(in the rows, 128 means zero)
Each path below is one point turned by a fixed rotation once a step. After each direction that follows a path, write how fast that rotation turns it, in degrees per step (0 if it stays still).
Each turn is a multiple of 5 degrees from 10 to 175, or 0.
Each row of a path follows its step; steps can be skipped.
Rotation 1:
step 2: [123 122 136 123 123 136 127 129 118 121 141 124 128 122 122 132 130 131
 128 122 119 131 117 135 136 123 120 128 129 134 138 126 127 130 138 124
 138 131 137 129 140 127 134 131 123 116 133 128 131 119 115 131 129 127
 138 135 124 120]
step 4: [133 124 130 139 124 133 126 136 134 122 128 123 115 130 135 127 132 121
 127 136 127 139 111 135 128 124 124 126 130 132 120 129 134 122 126 144
 125 135 138 137 123 128 130 128 130 121 130 135 127 131 135 143 122 122
 122 133 138 125]
step 6: [137 119 127 123 129 132 124 130 126 135 141 130 119 129 124 129 127 129
 128 142 131 124 125 126 138 126 118 111 136 126 131 130 124 135 123 124
 127 132 120 128 134 137 128 139 140 141 128 126 132 116 124 135 131 117
 133 131 131 124]
step 7: [126 117 129 134 133 131 132 137 127 125 140 124 118 137 127 131 128 126
 129 132 117 141 115 137 130 128 114 124 132 132 124 125 132 131 135 134
 134 136 140 134 134 132 133 124 122 120 134 137 135 134 129 135 128 119
 137 125 123 124]
step 8: [129 131 128 130 116 135 135 128 122 119 133 136 122 123 125 123 139 134
 132 123 120 119 125 136 138 134 125 126 132 134 124 132 123 118 133 129
 137 126 136 134 124 132 136 131 135 112 127 128 125 125 119 126 133 129
 129 146 129 121]
step 9: [134 124 128 123 123 137 122 135 126 129 129 123 121 119 131 129 128 127
 130 137 132 129 118 127 133 116 128 119 130 136 127 128 127 130 116 137
 122 131 129 134 128 128 135 141 141 132 127 124 120 118 128 139 125 116
 118 138 140 124]
step 10: [128 121 134 133 130 130 112 127 127 124 137 123 122 138 127 131 129 125
 126 135 128 145 113 134 137 124 124 125 129 123 134 123 138 125 142 128
 128 133 138 126 135 127 127 129 130 118 133 131 135 120 132 137 119 131
 128 131 129 120]
step 15: [126 121 131 129 124 141 122 133 125 126 130 129 123 128 124 127 126 137
 122 140 127 132 115 129 138 116 122 126 128 125 120 129 132 129 130 133
 124 136 138 134 130 129 131 125 126 120 132 128 122 128 133 148 114 117
 132 126 140 129]
step 18: [126 122 132 122 129 137 122 131 122 125 142 128 123 137 121 134 136 134
 134 136 122 140 120 139 141 119 122 116 132 127 126 132 129 136 133 129
 132 129 135 130 125 127 145 128 128 122 127 126 126 138 127 133 120 119
 134 123 126 126]
step 20: [129 119 128 123 118 138 129 136 130 128 130 121 122 116 137 126 122 133
 127 130 125 122 117 130 126 120 124 130 125 133 127 128 127 128 123 133
 131 137 136 139 140 137 127 130 132 123 133 133 129 115 121 140 127 121
 122 136 143 119]
Speeds:
[128 128 126 126 125 124 130 127 127 128 126 128 127 128 129 129 128 128
 127 131 129 127 129 131 130 132 128 128 129 129 128 128 127 127 126 128
 129 129 128 125 128 132 128 129 130 129 126 125 128 127 131 128 128 130
 129 131 126 131] | 135
[130 128 127 131 127 125 125 128 127 128 129 128 127 125 127 126 128 131
 125 130 126 128 129 128 126 131 129 125 129 128 131 127 128 130 125 127
 127 127 131 127 128 129 126 126 127 127 127 130 127 128 126 127 126 126
 129 126 125 126] | 70
[125 130 126 127 129 129 128 129 128 127 129 123 131 126 128 128 128 125
 126 128 129 125 127 125 126 128 126 126 129 128 132 128 129 127 127 127
 130 129 128 126 128 127 128 130 129 125 129 125 126 125 126 128 129 126
 127 128 130 129] | 100
[124 131 129 132 128 129 130 129 129 126 130 127 128 127 127 124 128 130
 128 131 128 126 129 129 129 129 129 128 131 129 123 129 130 125 127 128
 127 130 129 128 128 129 127 126 128 126 128 129 128 131 128 127 129 128
 128 125 130 130] | 95
[128 130 129 128 131 130 128 128 128 129 127 130 129 130 126 130 128 133
 127 127 130 129 129 130 128 129 128 127 129 129 129 131 131 127 130 127
 133 127 131 128 127 125 127 127 129 126 125 125 129 126 129 128 129 128
 128 128 127 125] | 135
